In the rows, zero is written as 128.
Turns in one plane each, and the order they were made in; the first pair answered
Doked (before |-> after):
[136 123 108 123 137 114 127 141 137 137 136 122 130 141 144 161 140 137
  95  89 128 158 137 108 126 108 112 137 114 117 148 108 170 141 119 149
 157 135 101 109 143 163 133 111 124 118] |-> [152 115 131 147 132 125 122 131 125 139 109 113 154 141 103 130 124 146
 102  95 136 150 137 111 136 132  84 141 122 103 136 130 163 118 132 131
 118 119  93 151 168 135 141 146 129 131]
[110  90 146 138 131 172 130 142 122  80 119 146 123 142 106 160 123 100
 112 126 136 149 148 152 107 121 148 101 129 164 144 142 101 146 102 138
 141 126 132 141 116 130 184 135 115 161] |-> [ 90 119 118 101 140 141 102 137 137 129 140 144 145 129 131 179 138 107
 100  90 145 152 140 117  92  90 146 137  91 160 154 135 131 179 102 123
 142 107 137 120 133 114 117 120 122 119]
[106 111 149  76 151 119 155 114 152 129 158 151 105 114 135 147 114 122
 121 128 117 127 117 130 128 122 151 140 147 142 153 129 185 124 150 105
 127 125 145 114 106 132 115 115 106 134] |-> [116 110 162  88 148 122 148 106 143 138 139 144 127 111 108 126 107 130
 124 125 124 120 116 123 132 137 128 150 145 133 144 142 184 112 158  90
  94 110 140 143 129 108 111 141 111 136]
[122 119 148 124 131 108 134 125 136 123 131 126 131 139 112 106 131 132
 117 117 142 150 141 114 122 142 130 141 144 136 128 155 141 130 139 103
 110  95 104 148 146  93 140 122 124 147] |-> [120 112 143 124 132 113 147 133 139 102 143 134 105 143 130 118 139 124
 118 125 133 153 144 128 121 136 151 122 155 150 133 144 136 132 131 123
 139 114 108 125 119 117 164 104 119 154]
tuv (before |-> after):
[151 147 145 178 122  98 133 153 182  93 115 145 165 165 106  90 123 152
 164 140 156 170 153 140 145 137 133 123 164 141 165 161 124 135 106  92
 112  94 117 153 104  99 158  96 122 145] |-> [150 186 116 161 121  94 103 134 187 134 120 143 189 151 128  98 124 163
 170 123 160 152 143 129 149 116 114 141 128 124 168 146 140 145 100  92
 101  92 130 148 118  97 101 102 123  94]
[136 121 143 125 125 117 110 106 157 158 108 153 120 129 138 161 120 141
 146 117 133 148 106 110 109 121 133 123 137 129 107 152 147 176 127 115
 153 116 120 112 126 167 107 123 134 118] |-> [135 107 158 133 125 119 121 114 154 139 107 157 112 138 129 159 119 137
 147 123 132 156 110 115 110 131 139 116 155 137 106 159 140 172 132 113
 157 118 117 116 121 166 132 121 133 140]
[127 139  99 119 142 122 134 134 140 132 133 130 119 124 157 151 134 125
 122 129 124 141 139 116 116 112 147 131 132 145 139 126 131 160 119 137
 154 133 139 116 129 131 111 114 124 120] |-> [130 110 127 137 140 124 150 141 134 109 118 125 116 136 126 133 129 122
 119 136 125 151 146 115 114 133 144 128 155 149 133 144 122 148 128 127
 142 125 126 135 136 114 150 124 126 154]
vuze (before |-> after):
[118 163  97 122 125 130 123 146 142 129 127 128 115 119 189 152 147 154
 139 119 125 118 127 136 128  98 156  90 109 127 148 117 133 150 112 120
 167 188 159  80  61 191  88 118 133  99] |-> [112 161 117 116 133 101  95 138 138 177 114 103 173 111 144 130 144 168
 124  87 151 122 124  88 112 104 118 141  89 111 141 146 155 161 133  66
 111 131 143 121 124 120  45 143 151  94]
[114 120 147 120 119 126 154 138 126 107 141 132 129 135 116 138 128 138
 117 129 121 155 165 136 114 127 128 117 134 141 141 128 118 159 125 149
 159 117 111 102 129 142 173 102 152 147] |-> [124 156 118 117 108 147 131 114 126 126 142 140 142 117 141 140 119 145
 132 132 119 126 152 152 132 113 114 115 108 125 145 106 123 150 116 167
 152 133 128  94 130 162 133 116 147  99]
[139 122 141 119 146 118 110 132 116 134 150  89 138 106  88 100  76 158
 111 114 120 138 113 126  93 160 102 134 133 123 151 158 131 135 153  86
  89 114 123 148 149 114 141 128 156 126] |-> [139 107 138 126 144 131 139 145 118  94 158 104  98 118 107 116  82 145
 113 136 109 146 122 152  94 159 132 103 156 139 156 144 115 131 145 116
 129 144 126 124 106 151 185 104 146 148]
[137 154 119 127 122 144 132 124 144 146 142  92 115 130 113 102 135 114
 117 133 130 120 133 147 166 149 102 130 140 116 124 160 136 133 142 124
 118 161 122 153 141 128 154 131 124 146] |-> [135 150 118 129 124 145 134 123 142 141 143  96 110 132 116 103 135 112
 118 135 129 120 133 149 165 152 106 126 142 118 124 157 134 131 141 126
 122 165 122 152 138 131 160 129 125 150]
Tino (before |-> after):
[143 132 140 173  99 163 121 194 109 100  63 111 114 145  88 137 143 122
 137 145 141  91 126 146 153 166 115 107 135 124 133 124 124  97 170 126
 120 145 119 179 128 120  91 121  91 116] |-> [112 112 139 147 113 135 139 223 127  89  91 114  87 152 109 167 168 106
 116 135 139 123 139 126 126 148 153 111 145 150 144 122 132 130 168 124
 164 142 111 142 107 127 105  76  91 137]
[152 110 144 137 105 171 164 124 147 139 123 120 122 147 116 149 119 121
 122 121 145 142 166 129 160 140 129 108 154 115 118 113 116  93  78 114
 132 152 131 128 115 125 118 150 146 144] |-> [132 106 142 116 116 147 166 138 155 150 140 120 122 147 125 164 133 116
 107 106 149 157 168 106 141 126 143 124 149 125 120 119 131 120  82 101
 145 139 127 112 119 114 106 126 152 147]
[ 86 115 123  79 159 130 138 133 161 107 109 153 126 134 129 146 124 126
  41 129  79 150  97 121 125 107 135 130 132 146 106 106 115 158 125  98
 140 126 129 103 159 140  97 101 141  94] |-> [113 134 126  99 149 156 120 108 148 117  85 150 150 124 111 122 102 139
  59 138  82 118  88 138 147 123 101 128 124 122  96 107 108 130 128  99
 101 128 136 133 179 136  82 142 141  76]
[162 150 127 130 133 131 120 132 131 131 103  92 168  89  86 119 127 125
 119  95 149 136 145  79 107  94  84 200  97 124 143  98 124 149 155 128
 114 105 110 156 184  88  90 125 138 149] |-> [193 136 138 172 117 183 147 127 118  74  83 103 129 102  83 104 107 121
 144 141 131 119 149 140 140 124  95 148 134 124 134  87  89 102 145 170
 124 151 119 164 144 137 154 142 124 171]
Pairs:
(two turns a pair)
[141  76 167 139 146 118 163 128 111  65 100  99 123 117 129 132 138 124
 133 132 127 127 124 123 122 144 157 150 137 162 130 138 138 129  97 145
 133 104 118 125 114 135 171 101 118 180] |-> [160  94 162 157 135 142 151 107 103  66  81  96 136 110 120 113 120 136
 150 143 127 103 115 141 146 156 133 140 130 145 125 133 130 105  96 157
 109 112 125 144 122 140 166 131 114 162]  tuv, Tino
[125 107 140 119 139 102 123 135 141 142 128 125 138 133 106 138 131 128
 114 118 124 135 143 114 111 129 127 148 108 125 126 127 125 131 134 111
 124 103 111 128 135 111 125 115 134 150] |-> [141 104 149 134 131 119 127 129 133 131 115 123 140 134  95 124 119 130
 122 132 122 125 143 129 121 143 117 139 118 119 122 128 113 109 139 116
 113 111 113 143 137 114 139 134 131 156]  tuv, Doked
[105  71 127 112 138 157 166 154 115  82 142 146  75 146 136 147 145 123
  81 151 110 144 150 178 148 108 168 114 151 191 133 105 133 113 109 163
 167 128  97 127 111 204 187 119 101 189] |-> [119  60 165 130 134 146 146 142  97 107 106 120 133 143  62 101 128 139
  76 137 131 141 149 146 147 140 116 150 151 171 119 146 139  97 135 110
  89  74  78 192 174 133 172 168 117 206]  Tino, Doked
[113 123 106 117 134 134 139 129 136 119 129 132 112 124 127 145 144 124
 107 130 105 117 134 128 127 109 147 132 133 143 142 105 126 127 122 143
 139 139 103 139 113 142 122  97 140 137] |-> [112 109 122 121 136 127 143 132 132 116 123 126 120 129 105 136 146 127
 102 129 106 124 137 120 119 117 142 136 141 144 137 119 127 125 130 129
 127 125  92 152 124 122 132 102 144 154]  Doked, vuze
[176  99 129 128 149 142 104 111 140 160 120 118 174 123 124 109 138 105
 132 110 134 123  95 120 133 126  73 127 144 135  74 140 102 134 127 101
 142 137 144 167 132 153  90 128 145 106] |-> [155  84 129 108 159 119 120 132 150 148 141 122 154 129 139 133 156  94
 117 103 131 149 105 108 116 114 102 128 151 158  81 140 107 159 123 103
 175 138 136 140 115 157 103  91 146 122]  Tino, Tino
[115 115 141 147 120 143 111 148 116 128 124 105 166 115  89 113 112 148
 144 161 131 125 152 125 138 148  82 151 143 132 113 123 118 125 156 120
  98  93 130 144 167 104 149 145 124 142] |-> [ 88 130 103 107 130 124 112 163 138 136 165 123 135 113 152 161 137 135
 134 146 121 137 152 119 124 105 122 148 125 152 129  95 133 164 140 140
 158 112 141  80 134 142 125  93 119 117]  vuze, Doked
[131 163 149 131 113 120 154 136 151 123 169 124 123 171 148 123 155 135
 106 113 127 108 148 116 105 135 172 153 113 114 158 139 102 155 120 110
 110 116 119 124 127 131 123 137 139 133] |-> [140 160 151 143 107 135 163 136 144 106 163 129 114 175 147 117 147 134
 114 127 121 101 146 135 115 141 174 135 122 116 156 136  90 144 118 125
 111 130 122 127 115 144 142 144 136 141]  Doked, vuze
[162 124 165 176  92 144 144 119 112  93 160  87 132 124 119 131 131 152
 126 187 120 110 130 183 149 117 108 118 127 104 112 152 114 115 110 153
 108 141 137 124 154 148 129 133 122 151] |-> [151 116 177 171  96 126 140 123 113 108 159  78 152 124 100 125 136 157
 115 174 131 121 132 158 139 118  98 140 123 102 110 168 122 124 121 126
  90 115 127 137 176 115 120 135 131 159]  tuv, vuze
[ 52 121 123  55 132  82 116 141 110 112 136 149 109 100 130 157 169 122
 123 108 126 149 122  83  92  97 117 173 128 175 146 127 158 164 171  93
 108  81 126 101 124 142 132  64 116 137] |-> [ 99 139 136  99 111 127  92 101  84 120  86 137 151  90  83 104 128 143
 151 124 133 105 110 112 131 135  55 169 123 136 127 139 145 111 180  87
  33  76 130 166 158 124 124 141 116 120]  tuv, Tino
[144 165 124 132 136 124  99 100 121 153 127 138 115 108 142 128 133 154
 124 128 121 103 109 141 148 120 117 127  92 116 137 100 127 115  99 143
 132 163 155 120 127 123  98 152 112 109] |-> [135 107 168 148 143 111 139 130 120 106 126 134  87 130 108 125 141 138
 108 143 119 141 130 137 130 145 141 113 138 141 133 124 110 114 107 135
 150 155 134 127 114 109 172 135 113 182]  vuze, Doked
[154 153 149 134 120 150 146 118 132 125 139 138 133 114 110 116 141 132
 122 167 125 116 148 148 141 122 121 117 150 126 103 109 102 138 130 116
 113 107 136 122 126 136 132 143 125 123] |-> [138 156 144 117 126 129 138 124 138 144 147 133 144 110 114 126 151 134
 112 151 134 125 149 123 126 114 122 138 141 130 106 111 115 156 132 100
 113  90 134 117 138 117 112 132 130 117]  Tino, Tino
[140 128 119 131 136 150 143 146 116 115 144 161  97 125 155 136 141 108
 144 146 122 138 126 149 139 144 150 100 170 121 120 123 130 130 108 152
 161 143 131 117  94 167 160 141 117 116] |-> [156 127 141 149 130 155 125 130 103 134 116 143 136 121 109 100 124 123
 145 141 137 128 122 137 145 167 110 119 166 100 109 146 129 111 125 125
 107 114 124 167 136 126 149 182 124 120]  Doked, Doked
[ 99  82 149 105 150 152 146 182  92 112 163 129 101 124 104 171 147 122
  77 166 160 141 157 129  86 104 145 130 134 119 130  72  92 130 119  87
 131 104 102 179 133  78 117 133 113 173] |-> [105 109 113  99 145 176 140 172  98 110 175 147  83 118 147 186 145 123
  90 173 148 120 151 154 100  85 152 110 117 116 137  42  89 126 104 121
 156 139 120 153 105 122 100 124 104 137]  Doked, vuze
[143 125 168 141 111 119 160 131 123 158 120 125 109 126 119 131 137 133
 119 133 145 150 121 117 145 129 130 117 123 124 106 146 117 146 149 105
 129 134 120 105 142 111 139 107 155 151] |-> [150 152 144 139 103 132 143 116 122 174 118 130 116 115 139 132 131 140
 131 135 141 126 112 126 154 121 119 114 103 110 108 130 122 141 144 121
 123 146 131  98 142 125 110 117 153 114]  vuze, vuze
[153 132 133 141 107 156  96  89 116 128 121 140 135 114 114 112  99 154
 143 144 118  92 116 131 180 127 119 123 136 109 108 135 125 101 128 162
  80 111 124 166 146 136  91 133 159 124] |-> [151 104 153 152 110 158 122 104 114  95 120 144 114 129 107 115 103 144
 139 156 114 109 126 138 176 137 139 105 163 125 107 141 111  95 129 169
  96 119 117 165 128 142 135 123 155 161]  Doked, tuv
[113 169 107  96 136 106  93 106 135 182 143 125 163 109 142 129 131 138
 126  95 134 118 116 109 123 108 113 157  96 105 124 116 148 155 135 122
 111 104 137 119 156 111  59 141 134  68] |-> [136 124 164 142 132 124 120 105 113 137 106 113 164 128  71  89 111 138
 130 122 137 127 124 122 132 161  94 140 144 105 105 150 120 112 153 104
  74  92 119 173 167  85 128 175 137 133]  vuze, Tino
[106 150  88 145 130 136 120  89 103 140 137 100 129 156 125 148  64  94
  97 141 137 133 143  78  66 105 127 198 108  98 120 159 122 118 174 136
  57 134 121 139 108 100  69  82 158 115] |-> [102 131 100 149 133 129 132  98 103 128 140 101 125 160 114 147  70  90
  91 143 138 145 147  74  59 112 134 197 119 107 121 168 121 123 177 127
  64 128 113 140 108  93  88  76 159 137]  vuze, tuv
[107 121  78 110 119 114 101 151 177 150  78 123 152  96 108 119 115  90
 138 142 157 131 112 105 123 140 126 181 139 124 142 137 128 119 109 116
 130  78  90 129 153 112 105  99 159 181] |-> [100 117  68 103 121 115 114 162 183 135  91 133 125 100 133 137 124  81
 139 149 150 139 117 117 123 129 148 166 144 138 146 126 125 127 101 135
 163  97  96 103 127 135 118  74 153 182]  Doked, Doked
[139 159  96 124 105 128 137 135 128 136 146 123 133 118 164 128 117 147
 139 128 113 117 109 153 145  98 129 107 137 134 129 123 152 135 102 143
 157 165 131 108 102 172 134 129 122 102] |-> [118 147 116 108 116  90 126 144 130 168 146 106 165 117 131 119 128 152
 121  99 131 140 113 106 121  98 114 148 131 137 126 149 170 159 118  99
 132 115 112 123 143 116 112 125 136 115]  Tino, vuze
[141 136 153 146 126 168 172 144 128 109 145 135 100 126 143 129 114 130
 178 130  97 111 126 150 137 136 133  82 153 135 116 126 113 139 116 158
 155 163 126 136  99 163 156 109 106 147] |-> [108 114 169 118 143 113 169 168 139 136 161 120 118 127 127 140 137 129
 145  95 111 146 134  93  98 126 141 122 148 150 123 150 136 178 129 116
 156 117 107 135 125 117 140  83 120 167]  Tino, tuv
[112 119 119  99 121 130 135 147 134 147 152 118 123 133 133 132 144 126
 110 111 136 137 123 126 132 115 129 137 144 122 121 136 138 137 126 129
 135 119 114 123 123 109 126 122 158 161] |-> [123 121 117 111 115 148 142 144 130 130 146 125 109 133 139 131 137 123
 120 127 130 129 122 148 144 122 132 120 150 122 120 128 125 123 121 146
 141 139 121 121 107 133 142 126 153 161]  Doked, vuze
[155 163 104 158 117 160 118 105 114 121 115 126 132 118 155 116 104 150
 148 139 117  98 108 160 153 133  98 117  94  99 122 116 119 108 122 162
 111 156 150 146 129 158  98 166 122  81] |-> [154 128 131 173 119 162 150 123 113  77 115 129 103 137 141 117 106 138
 143 155 108 117 123 172 149 150 122  96 132 118 120 127 104 103 124 171
 133 168 142 142 105 171 158 150 119 126]  Doked, tuv
[145 105 120 155 109 152 120 132 131 126 115 155 109 113 133 143 107 125
 174 143 131 127 110 141 102 152 116  61 117  76 125  96 130 110 126  89
 124 138 157 134 130 176 135 189  97  89] |-> [142  98 135 152 112 140 113 134 126 139 107 146 128 114 109 131 105 128
 167 133 142 135 111 122  98 158 102  81 116  74 121 114 137 112 136  63
 100 112 148 155 157 142 131 201 102  97]  tuv, vuze
[155 110 137 159 128 154 143 141 117  93 108 123 118 146 120 121 116 123
 131 153 120 120 131 165 154 154 131  80 154 139 123 121 112  98 124 155
 140 167 130 130 101 155 188 145 112 154] |-> [109 135 114  98 148  87 105 148 142 175 140 113 163 127 137 148 144 129
 101  91 142 138 128  86 113 108 128 151 100 138 137 129 162 164 131 107
 134 112 126 109 146 103  95 114 132 114]  Doked, vuze
[113 123 111 145 127 108 126 123 105  85  93  97 120  65 123 109 141 129
 115 109 109  99  69 131 163 131  98 144 120 115  79 121 160 138 116 109
 143 104  89 156 127 159  85 137  91  91] |-> [121 113 115 155 126 118 138 125 100  68  90  98 112  72 120 108 140 126
 121 118 102 100  71 142 168 138 100 131 132 116  78 122 150 125 117 115
 147 112  88 158 118 168 107 140  89 103]  Doked, tuv
[130 182 122 155 137 115 111  84 126 154 132 115 142 135 187 142 156 169
 151  82 143 149 191 115 115 133 149 125 131 124 119 130 163 145 133 127
 132 131 137 111 106 136 115 147 134 105] |-> [136 150 148 176 138 124 141  98 118 114 124 115 121 152 168 135 154 161
 152 101 138 162 201 130 115 152 164 104 164 134 115 142 147 133 137 131
 140 137 130 121  91 139 168 147 132 148]  Doked, Tino
